Some points:
[-27  32  -7 -39  23 -13 -53   1  27 105  10  71  -3  33  60 -39 -78  69
  34  33 -32  22  15  31  64 -14  16 -38 -44 -31 -62 -34  25  -8  -6   4
  78   5  76 -32  -2  -9  -4  35 -64  58 -53  27]
[  4  47  50 -51  30 -57 -23   5 -93 -12  28  37  -6  25 -57   6  52  37
 -68  50  29  37 -29 -23  59  45 -61 -27  53 -51 -39  78  24 -59   4  23
 -10   0 -53 -50 -16 -72   1  28 -15  -8  52   8]
[ 30 -10  31  17 -21 -78  51  -2  38   9 -35 -66  40  18 -28 -77 -18 -21
 -56 -46  26 -25  14 -75  33  18  -1 -67 -40 -35 -30 -52  -7 -40 -40   3
  68 -26 -43  54  80  58 -49  67  31   9  11 -10]
[  21   -4    4  -19  -24   47  -70   27   20  -57  -68  -24   -3   65
   25  -55   11   28   -8   22  -23  -28   59   37   -6   22  -31  -18
  -10  -61   -4   32  -20   79   15 -119   34  -41  -35   10  -55  -27
  -26  -30   48  -47  -34  -65]
[ 28  42  -3  35 -29  -3  -2   9  46 -60  52 -92  59 126  -5  15 -91 -13
  21  73  -5  50 -25  21   2  -5   5 -38  22  -2  22  -8 -33  -9 -10  37
  -3  27  82  73  26 -67  -4 -17 -24  -7  40 -36]
[ -27  -21  -11  109   11   13  -12  -39  -16  -14  -11  -14  -33   13
  -24    0  -12   19  -16   28   35   13   72  -98  -49   -3   17  -30
   -1   16  -62   11   -9   22    7 -100  -49   19   50   13  -12   14
  -38   -4  -82   14   48   76]
[ 81  39  15 -34 -26 -27  27 -60 -33  47 -28 -32  29  72   0  66  36  43
  19 -75 -13 -34 -41  24 -60  38  15  19  54  29 -42 -57  -6  83  -8 -17
 -14  40  21 -19  -7   7 -42  57 -24  72 -20 -14]
[-29 -53  22 -53 -29 -16  64  -7 -29  47 -11 -36  18 -31 -52 -15  21  33
  66  15  32  88  29  45 -37  30 -75 -47 -20  78 -16 -43  92 -22  59  -9
  15 -18 -12  12   7  -5  11 -92   3  33  30 -30]
[ 55  14 -27  -3 -16  -9 -58 -29  28   9 -26  35   5 -74 -33  22 -26 -72
  39 116  46 -18 -60 -56 -25  28  -7  16 -38 -14  26 -19  79  41  -4 -25
  78 104 -25  27   1   2   2  35  21 -11 -17 -16]
[ 30   4  37 -43  41  18  51  -4   0  32 -28  42  -5  16  23  27  -3  42
 -19  55 -22   6 -37 -58   1 -33  68  76 -17  62 -27 -12 -46   6  67  24
  49 -69 -24  43  41 -14 -41 -32 -31 -93  42 -43]
[-100  -20  -43  -30  -22  -18   83   77  -11  -28  -39  -13    7  -27
  -20   49   38  -43  -63   -3   28  -33  -26   74  -17  -13   10   12
  -48  -21    0   25  -53   24  -30    7   73   35   32  -29    7  -49
  -70   -3  -47   -8   -1   47]
[ -5 -42 -24  17   2  29  55 -74  26  70 -16   2  28  -9 -40 -67   8  11
 -57  58   7  19  24  17  -6   4  51  -7  22 -40  54  35 -75 -19  72  47
 -48   7   5  19 -84  10   2  40   7  46 -74  -6]
[ -23  -16 -124  -12   -1  -23    5  -67   18   17   14   23   30   18
   57   -7  -45   25  -41   -1  -49  -56  -26   18   11   45  -23  -18
   75   54   36   47   30   -1  -22   -8   30  -20  -39   33  -15   41
   49  -40    7   22   97   36]
[  -9    4   45    4  -19   -7   47  -22   74   63   -6   -8  -40   -8
  -59  -15  -45  -32    6  -21 -100  -10  -29  -39  -27  -58  -22   -9
   25    8  -55   49   -4    7  -85  -20   18   19  -25  -55   14  -86
   42  -53   77    6  -20   30]
[ 33 -63  22  -8 -10  25 -20  48  42 -57  36  75 -21  14 -27 -38 -35  17
 -56  14  23  78  -5  33 -28  -4 -29  99  50  48   9 -14   1  14 -90 -20
  18  10 -53  37  51  54 -12  16 -48  71 -43 -27]
[ 28   6 -57  -4 -13 -21 -34  14 -20  36 -19 -34 -12 -85  70  46  11 -29
 -40  11 -51  88  22  24  23  59  11  37  14 -56 -92 -13  -8 -10 -21  16
 -67  10  28  66  50   6 -11 -30  68   0 -23  19]
[ 44  39 -22  50 -81   4  32 -15  12 -46 -16 -40  34 -93  43  32  -9  78
 -13 -26  54  43 -17 -45  66 -41   8   4  31 -25  44 -16  16  -1 -51  -8
  29 -58  30 -89 -26 -15  53 -31 -37   4  -8 -37]
[-25  13 -24  -5 -71  -9 -36 -46   8 -27  15  46 -41  -5 -27 -55   7 -38
 -17 -92  41   5 -11  36 -54 -78   9  37  -9 -36 -54 -17  43  16  37  45
 -15   4  20  52  -2  -8  89  27 -29 -85  38 -59]
[   8  -50   13   25    3  -46   25   22   23   -4   21  -82 -127   32
   35    0  -31   25   53   18   81  -22  -13   22   41   65   48   41
   29   12  -33   10  -17  -19   43   20   57   33    6  -35    2   13
   34   15   44  -17  -30   10]
[-55  58  23  26  17 -56 -30 -24  39 -39  -6 -29  41 -14 -70  22  47  -6
  90  -1 -27   3 -52  46  39  -5  31  -7  58   7 -41   5 -14 -28   1 -27
   9 -46 -49  53 -30  84  -2 -32 -49  -9 -79  60]
[-12 -53  87 -23 -98 -46 -19  20 -66 -28  21  28  56 -41  37 -35 -22  42
  41  20  -6 -60 -27   0  39 -64   4  24  23  12  18 -48 -43 -31  42 -57
 -32  20  24  35  -8 -26  -9  24  75  22  52  76]
[   9   25  -33 -105   -5  -44  -45  -23   78  -31   22  -23   -4   68
  -32   38   57   15  -68   -4   14   17   52  -40  -14  -31  -38   39
  -69   72   41  -29  -13  -49  -14  -19   -2   11   50  -10  -28   32
   57   -3   55  -15  -38   54]
[  30  -13  -87  -43   42   44   10   52  -26  -12   80  -35   50   -7
  -20   -7  -53    0   32  -27   -5  -19   59    2  -15   -9   62    7
   18   -4  -39  -89   13  -56    1   -1    8   31 -104  -42  -35  -46
  -32   18  -13  -46  -24   42]
[  7 -41   8  -5  42 -47 -18   3  22 -21 -12  50  73 -30 -55  79 -47 -31
  44  -1  -9 -33 115   2  14  40  -3   3  17  -8   5  45 -34  24  48  17
   9 -37  45 -49  69  24  49  42   4   5  14 -39]
[ 30  36  -7   6  -4 -30 -46  79   6  86 -13 -13 -37  36 -81 -26 -33 -52
 -33 -24  24  -4 -17  22  56   7  63  16  24  -7  88 -33  82  51  46 -22
 -39 -72   3 -23  42 -27 -34 -36  -4  28  22  59]
[  54   35  -19   18   14  -32   64   34 -100   11  -73   29  -28   44
   45  -59   38  -60   40   60   -7  -52   47   18   -3  -25   -2  -33
   28   31   35  -24   -1  -45  -77   12  -38   -2   38  -17   12   11
   52  -13  -33  -46  -49  -10]
[ 11  11 -38  88  32  79  25  42 -28 -14 -21  -8   4   2 -23   3  10  36
   3 -56 -58 -32 -38  -5  55 -15 -85  47 -17  41  -6  43  76 -60  63   1
   1  13  61  14  -2  -9 -36  57  20  16 -51 -12]
[ 10 -60  38  42 -34 -19  -9  28  -5 -49  14  48  15  45  60  56  11 -23
 -17 -12 -53  50 -43 -20 -90  21  49 -78 -51   2   7   8  56  12  33  56
  -1 -66 -47 -27 -16 -10  23  19  14  17 -52  52]
[-72 -26  -2  35  44 -23 -54  65  19  67  13   9 -18  -3  23  45  32  12
  29 -29   2 -29 -26 -59  -3  25 -85 -25  21 -19  53 -99 -73   4 -13  48
   3  13 -26  49 -29 -58  37 -31 -25  17   1 -45]
[ 27 -27  58 -15 -22 -25 -36 -52   4   6  35 -40 -52 -65  20   1  -6 -59
 -32 -31 -88  31  30  41  73   4 -28 -48   4  91  49 -18  -2  31  -9   9
  33  28   6 -12 -60  -1 -56  41 -67 -76  15   8]
[  7  76  23  -9   1 -23  48  13  -5   2 114 -12 -29 -28  76 -21  20 -29
   0 -30 -25 -23  50 -24 -43 -26  25  -8  -3 -46  64  65  23 -21  65 -45
  41  52  -5  44  45  30 -21 -47 -31  66 -18 -33]
[-29  50  63   8  40  36  20  -2  17 -31 -24  75  -9 -13 -24  16 -27  29
 -19 -75  17  -1 -12  26  -9  98  86 -37  -8   4  38 -35   0 -80 -45 -42
 -14  55  48  -5 -28   8 -16 -23  67 -47  39 -35]
[-93  64  58 -35   7  74 -11 -27  31 -31 -52 -52   9 -28  66 -37 -16 -17
  13  13  17 -41  10   0  29  35  -3  15 -43  40  -2   9  16  18  -8  50
 -99   0 -67 -36  48 -10  27  20 -26  43  17  16]
[ -10   53    4   -1   48   19  -17   -6   27   25   28  -11  -19  -36
   41    2   16  -46   65   20   58   35   11   26  -66  -51  -29    3
   42   17    9   19   -3  -33  -39    8    6 -107   19   -6  -27   -5
  -86   87   79   25   64   -2]
[ 56 -70 -11 -87  55  39  -7  23 -15 -12 -13 -10   7 -12 -10 -30   0  24
  75 -69  48  38 -33 -46  54 -49   1 -67  -6 -25   5  89 -15  57 -44  46
 -35  31  31  31 -26  39  -6 -49   3  10   7  36]
[ 57 -34  29 -18 -25  10 -15 -18 -17  34  12 -25 -47   7 -25  57 -88   1
   3   9 -19 -68 -46  41 -38  -4 -70  21 -96 -88   7  -2 -23 -82 -25  -9
 -49 -30 -21 -34 -28  85 -30 -53 -52   3  21   6]
[-26 -12 -23  96  46  31 -16 -66 -54  30  82  10  31  33 -14  -9  90 -10
   6  25  -3  29 -12  46  54 -33  14  18 -71 -28  18 -38 -32  55 -28  -1
  36  22 -30 -60  65  59  18 -12  58 -11  29   1]
There is one direction along which these points spread out most. Take the direction at right angles to it along which they spread out most. Go by this last direction. How many in every 100 of the points above lie lower along it than each point below? Round to a whole number. More than half of the points above lie lower than the first one.
[  21   -4    4  -19  -24   47  -70   27   20  -57  -68  -24   -3   65
   25  -55   11   28   -8   22  -23  -28   59   37   -6   22  -31  -18
  -10  -61   -4   32  -20   79   15 -119   34  -41  -35   10  -55  -27
  -26  -30   48  -47  -34  -65] 51
[  7 -41   8  -5  42 -47 -18   3  22 -21 -12  50  73 -30 -55  79 -47 -31
  44  -1  -9 -33 115   2  14  40  -3   3  17  -8   5  45 -34  24  48  17
   9 -37  45 -49  69  24  49  42   4   5  14 -39] 65
[  4  47  50 -51  30 -57 -23   5 -93 -12  28  37  -6  25 -57   6  52  37
 -68  50  29  37 -29 -23  59  45 -61 -27  53 -51 -39  78  24 -59   4  23
 -10   0 -53 -50 -16 -72   1  28 -15  -8  52   8] 19
[ 57 -34  29 -18 -25  10 -15 -18 -17  34  12 -25 -47   7 -25  57 -88   1
   3   9 -19 -68 -46  41 -38  -4 -70  21 -96 -88   7  -2 -23 -82 -25  -9
 -49 -30 -21 -34 -28  85 -30 -53 -52   3  21   6] 35
[   9   25  -33 -105   -5  -44  -45  -23   78  -31   22  -23   -4   68
  -32   38   57   15  -68   -4   14   17   52  -40  -14  -31  -38   39
  -69   72   41  -29  -13  -49  -14  -19   -2   11   50  -10  -28   32
   57   -3   55  -15  -38   54] 3
[-72 -26  -2  35  44 -23 -54  65  19  67  13   9 -18  -3  23  45  32  12
  29 -29   2 -29 -26 -59  -3  25 -85 -25  21 -19  53 -99 -73   4 -13  48
   3  13 -26  49 -29 -58  37 -31 -25  17   1 -45] 38
[ 81  39  15 -34 -26 -27  27 -60 -33  47 -28 -32  29  72   0  66  36  43
  19 -75 -13 -34 -41  24 -60  38  15  19  54  29 -42 -57  -6  83  -8 -17
 -14  40  21 -19  -7   7 -42  57 -24  72 -20 -14] 81
[-12 -53  87 -23 -98 -46 -19  20 -66 -28  21  28  56 -41  37 -35 -22  42
  41  20  -6 -60 -27   0  39 -64   4  24  23  12  18 -48 -43 -31  42 -57
 -32  20  24  35  -8 -26  -9  24  75  22  52  76] 46
[-26 -12 -23  96  46  31 -16 -66 -54  30  82  10  31  33 -14  -9  90 -10
   6  25  -3  29 -12  46  54 -33  14  18 -71 -28  18 -38 -32  55 -28  -1
  36  22 -30 -60  65  59  18 -12  58 -11  29   1] 62
[-25  13 -24  -5 -71  -9 -36 -46   8 -27  15  46 -41  -5 -27 -55   7 -38
 -17 -92  41   5 -11  36 -54 -78   9  37  -9 -36 -54 -17  43  16  37  45
 -15   4  20  52  -2  -8  89  27 -29 -85  38 -59] 0
[-93  64  58 -35   7  74 -11 -27  31 -31 -52 -52   9 -28  66 -37 -16 -17
  13  13  17 -41  10   0  29  35  -3  15 -43  40  -2   9  16  18  -8  50
 -99   0 -67 -36  48 -10  27  20 -26  43  17  16] 32
[  -9    4   45    4  -19   -7   47  -22   74   63   -6   -8  -40   -8
  -59  -15  -45  -32    6  -21 -100  -10  -29  -39  -27  -58  -22   -9
   25    8  -55   49   -4    7  -85  -20   18   19  -25  -55   14  -86
   42  -53   77    6  -20   30] 11
[ -10   53    4   -1   48   19  -17   -6   27   25   28  -11  -19  -36
   41    2   16  -46   65   20   58   35   11   26  -66  -51  -29    3
   42   17    9   19   -3  -33  -39    8    6 -107   19   -6  -27   -5
  -86   87   79   25   64   -2] 43
